Some points:
(1.310, -0.088, -1.028, 0.374, -0.595, 0.110, 0.814, 1.677, -1.442, -1.210, 0.945, -0.838, -1.345, -0.390,
 -0.229, 0.145, -0.424, 0.944, -0.104, 0.754, 0.185, 0.351, 1.168, -0.637)
(-1.240, -0.058, 0.654, -1.327, -0.492, -1.161, 1.481, -0.805, -0.210, 1.181, -1.176, 0.929, 0.656, 2.557,
 1.040, 0.004, -0.685, -1.059, -0.315, 0.029, -1.009, 0.519, -1.284, -0.105)
(-0.243, 1.081, 0.747, -0.223, -0.174, -0.244, 0.628, 1.085, -0.814, -1.053, -0.125, -0.969, -0.042, -0.175,
 0.169, 0.663, -0.071, -0.815, -0.178, 1.116, 0.898, 0.517, -0.781, -1.134)
(-1.545, -0.533, -0.193, 0.775, -0.646, 0.530, -1.294, 0.439, 0.360, -0.289, -0.122, -0.012, 0.543, 0.916,
 0.892, 0.872, -0.389, -0.893, 0.647, 2.841, -0.155, -1.300, 0.702, -2.203)
(-0.601, -0.456, 0.717, -2.294, -0.304, 0.724, 0.195, -0.942, -0.180, 0.687, -0.925, -0.149, -0.018, 0.765,
 -0.945, 0.383, -0.898, 0.964, 0.039, 2.135, -0.246, -0.074, -0.130, -0.322)
(1.316, 0.970, 0.595, 0.428, 0.793, 1.166, -1.855, 0.495, -0.497, -0.740, 0.163, 1.557, 0.808, 1.559,
 -0.215, -0.767, -1.843, 1.024, -0.301, -0.396, 1.113, 0.128, 0.727, 0.220)
(-0.596, 0.702, 0.170, -1.694, -1.207, -0.658, 0.336, 1.306, 0.975, 2.394, -1.199, -1.066, -0.475, -1.171,
 -2.077, 0.067, -0.590, 0.329, 0.264, 0.054, -0.931, 0.153, -1.013, 2.499)
(-0.364, 0.778, -1.603, -1.351, 1.116, 0.770, -0.635, 0.205, -1.534, 0.300, 0.149, -1.205, 2.076, -0.834,
 -0.163, 0.581, -0.152, 1.563, -0.914, -0.913, 0.255, 1.151, -0.095, -0.823)
(-0.523, -0.170, -1.167, -0.660, -0.275, 0.282, 0.732, -1.043, -0.566, -0.494, 0.829, 1.120, -0.184, -0.506,
 1.010, -1.678, 1.605, -0.362, 1.176, -0.884, 0.065, -1.698, -0.497, -0.274)
(-0.053, 0.342, -0.125, 0.776, -1.497, 0.686, 0.342, -1.581, 0.020, -0.536, 2.404, -2.202, 1.308, -0.618,
 -0.118, 0.574, -2.310, -1.019, -0.331, 0.002, 0.061, 0.565, -1.780, 0.172)
(1.467, 1.033, -2.285, -0.070, -0.290, 1.092, 0.889, 0.442, 0.578, -0.945, -0.108, 0.602, -0.236, 0.461,
 -0.262, -1.035, 0.263, -1.419, -0.025, 0.296, 0.064, -0.273, -1.141, -0.142)
(0.705, -0.952, 0.896, -0.774, 0.770, -0.570, -0.024, -0.531, -0.749, 0.030, 0.887, -1.019, 0.749, 1.910,
 0.907, -0.260, 0.727, 1.817, 0.013, 1.448, -1.697, -1.063, -0.866, 1.905)
(-0.519, 1.324, -0.229, 1.129, 1.279, -1.034, 0.494, 0.190, 2.624, -0.348, 0.483, 0.689, 0.063, 0.809,
 -0.336, -0.782, 1.321, 1.436, 0.841, 0.528, 0.899, 0.474, 0.294, -0.614)
(-0.743, -2.201, -1.203, 0.998, 1.285, -0.250, -1.718, 0.435, 2.027, 0.177, 1.186, -0.661, -0.296, -0.136,
 0.351, -0.087, 0.401, 0.120, -0.782, -0.598, 1.343, -0.376, -0.769, 0.385)
(1.379, -1.935, 0.412, -0.926, -0.214, -1.449, -1.561, -0.759, 0.673, -0.669, -0.904, -0.174, 0.235, 0.301,
 -1.092, 0.630, -0.660, 0.029, 1.717, -1.246, -1.568, 0.223, -0.365, -0.830)
(0.808, -0.254, 1.030, -0.208, -0.510, 0.603, -0.732, 0.333, 0.315, 0.624, -2.680, -0.518, -0.562, -0.879,
 0.426, -0.830, 0.691, 0.296, -2.195, 0.159, 0.449, 1.560, -1.998, -1.296)
(-0.553, -2.335, -0.497, -0.734, 0.071, 1.008, 0.763, 0.414, 0.130, 0.040, 0.238, 3.074, -0.275, 1.068,
 -0.970, 0.686, 0.083, 0.264, -1.227, -0.557, -0.284, -0.033, 0.845, 0.418)
(1.191, 0.147, 0.327, -0.575, -0.530, -0.787, -1.163, -0.767, 1.965, -1.940, 0.667, 1.470, -0.052, -1.802,
 1.120, 0.589, 0.041, -0.785, -1.035, 0.769, -0.387, 1.346, 0.300, 1.373)
(1.960, 0.412, 0.432, 1.202, -1.271, -1.262, -0.202, -1.015, -1.292, 0.251, -0.348, 0.038, -1.807, 1.780,
 -1.114, 1.993, -0.932, -1.092, -1.053, 0.795, 0.147, 0.636, -0.941, 2.013)
(-2.433, 2.669, -1.129, 0.281, -0.818, -0.363, -0.528, 0.064, -0.835, -0.015, 0.473, 2.055, -0.937, -0.151,
 0.377, -0.028, -0.280, 0.312, -1.519, -0.652, -1.002, -0.439, 0.287, 0.639)
(0.443, -0.642, 0.855, -0.404, 0.141, 0.576, -0.317, -0.890, 0.866, 0.601, 0.146, -0.640, -0.488, 0.650,
 -0.839, -0.907, 1.312, -0.649, 1.211, -1.145, 2.578, 0.965, 1.077, -0.786)
(-1.611, -0.465, -1.479, -0.032, -0.152, -0.047, -0.249, -0.458, 0.026, 0.578, -2.566, -1.943, -0.769, 1.076,
 0.102, 0.563, 0.963, 0.579, -0.480, 0.310, -0.418, 0.734, -0.004, 1.195)
(-1.018, -0.975, 0.657, 1.712, -0.061, -0.912, -0.157, 1.164, -0.637, -1.842, 2.106, 0.139, -2.938, -0.779,
 0.603, 0.304, -0.389, -1.021, 0.147, -0.697, 0.471, 1.037, 0.037, -0.343)
(0.479, -0.337, -0.585, 1.531, -0.243, 1.546, 0.470, -1.667, -0.955, 0.045, 0.494, 1.226, -0.601, -1.099,
 0.319, 0.930, 0.869, 1.336, 1.763, 1.760, 1.195, 0.005, -0.615, 0.984)
(0.198, 0.560, -0.257, -0.482, -0.726, 0.957, -1.382, 2.353, 0.001, -0.945, 0.095, -0.149, 0.292, 0.622,
 1.121, -0.257, -0.714, -1.590, 0.766, -0.383, 0.270, -1.271, -0.333, -0.287)
(0.087, -0.036, 2.025, -0.511, -0.975, 0.831, 0.881, -0.706, 0.852, -1.299, -0.888, -0.356, -0.287, 0.336,
 1.825, -0.628, 0.142, 1.208, 0.582, -1.878, 1.437, -2.141, 1.391, -0.258)
(-1.092, 0.402, 0.061, 0.220, 1.682, 0.146, 1.165, 0.123, -0.573, -1.737, -0.956, 0.429, 0.800, 0.115,
 -0.255, 0.006, -0.821, 0.316, -1.523, -0.750, 0.474, 0.418, -0.803, 1.045)
(-1.679, 0.394, 1.366, 0.123, 0.354, 1.836, -0.013, -0.296, 0.021, 0.274, -0.103, -0.898, -0.683, -0.457,
 -1.548, -0.623, 1.681, -0.949, -2.311, -0.255, -0.720, -0.888, -0.041, 0.631)
(-0.131, 0.292, 0.661, 0.279, 0.898, -0.736, 0.132, 0.134, -0.413, 1.160, 0.112, 1.837, 1.652, -1.199,
 -0.171, 0.483, 0.036, 1.693, 1.135, -0.893, -0.027, -0.332, 0.224, -0.405)
(0.520, -0.446, -1.058, 0.284, 0.110, -0.107, -0.385, -0.183, -1.429, 0.528, -0.835, 0.175, 0.648, 1.012,
 1.027, -1.690, -0.940, -0.672, -0.784, 0.173, -0.963, 0.471, 1.226, 1.308)
(-0.447, -0.669, 0.235, -1.951, -1.761, 0.765, -0.159, 0.430, -1.532, 0.645, 0.001, 0.816, 1.313, 0.646,
 1.172, 1.502, 0.605, -0.951, -0.421, -0.321, -0.337, 0.183, 0.401, -0.057)
(1.060, -0.115, 0.075, 1.300, 0.993, -2.467, -0.696, -1.220, 0.617, 1.731, 0.302, 0.111, -0.228, -1.286,
 -0.430, 0.423, 1.793, -0.263, 0.714, 0.964, 2.174, -1.909, 0.431, -0.883)
These points spread out most along one direction. Take the direction at right angles to it along which they spread out most. Go by this last direction. For each point below, how far along it does it lie, from 0 to 99? 50 is the average, and the first point above lies past it. One standard deviation of the points above along it is 16.
(0.565, -0.372, 0.065, 1.015, -1.250, 0.737, -0.940, 1.518, 0.266, 0.871, 1.496, 0.039, 1.061, 1.548,
 -0.612, -0.279, 2.185, 1.610, -0.257, -1.315, -0.114, 0.362, -1.090, -0.560) ~ 42
(1.198, 1.553, 1.222, 0.513, 1.362, -0.712, 0.222, -0.123, -0.191, 0.548, 0.735, -1.080, -0.029, -0.985,
 0.693, -0.986, 1.244, -0.756, 0.835, 0.518, 0.061, -0.344, 0.457, 0.076) ~ 44
(-2.102, 0.270, 0.691, 0.711, 0.375, 0.531, -0.969, -0.229, -0.254, -1.356, -1.300, 0.928, 0.288, -2.914,
 -1.601, -0.633, -0.299, -0.978, 2.101, -0.114, -1.137, 0.666, -0.350, -0.157) ~ 52
(-0.150, -0.346, 0.073, 1.473, 0.966, 0.630, 0.536, -0.896, -0.297, 0.829, 0.151, -0.621, -1.834, 0.311,
 0.461, -0.982, -1.722, 0.363, 1.384, -0.151, -1.487, -0.043, 0.755, -1.377) ~ 51
(3.115, -0.526, 0.261, 0.785, 0.519, 0.304, 2.012, 1.052, 1.070, 1.201, -0.273, 0.001, 2.472, -1.059,
 0.690, 0.759, -1.171, -0.690, -1.172, 0.479, -1.310, -0.501, 1.366, -0.907) ~ 48
(-0.665, -1.309, -0.135, 0.979, -0.608, -1.628, 0.009, 1.144, 1.279, 2.324, 0.730, -0.988, -0.759, 0.025,
 0.309, -0.580, 0.570, 0.822, -0.149, 0.479, 0.592, -0.688, 0.845, 1.073) ~ 34
(0.008, -1.599, 1.075, -2.237, 0.985, -0.430, 1.032, 1.364, -1.817, 0.561, -1.160, 0.148, -0.025, 0.636,
 -1.063, 0.639, -0.970, 0.492, -0.082, 0.697, 1.291, -1.142, -0.828, 0.447) ~ 35
(-0.355, -0.263, -0.287, 0.433, -0.977, -1.660, 1.195, -1.204, -0.040, -0.072, 0.781, -0.259, 1.464, -0.352,
 0.063, -0.990, 1.279, -0.637, 0.289, -0.739, 0.690, 2.326, 1.204, 1.253) ~ 47
(-0.520, 1.086, -0.329, -0.918, 1.079, 0.732, -0.809, -0.861, -0.297, 0.130, 0.835, -0.253, -2.548, -0.730,
 0.617, -0.454, -1.258, 0.710, -0.008, -0.394, -0.402, 1.267, 0.017, -1.216) ~ 60
(0.409, 2.432, -1.131, 0.679, 1.482, 1.247, 1.564, 0.570, 1.630, -0.051, -0.351, -0.247, 0.903, -0.996,
 1.385, 1.668, -0.070, -1.573, 1.011, -1.926, -0.379, -0.152, 0.904, -0.242) ~ 56
(0.965, 0.635, -0.585, -0.628, -0.684, -1.330, -0.108, -0.758, 0.263, -2.166, -0.388, -1.137, 0.085, -0.585,
 -2.639, 0.014, -0.223, -0.055, 0.531, -0.096, -2.140, -1.387, 1.070, -1.781) ~ 50
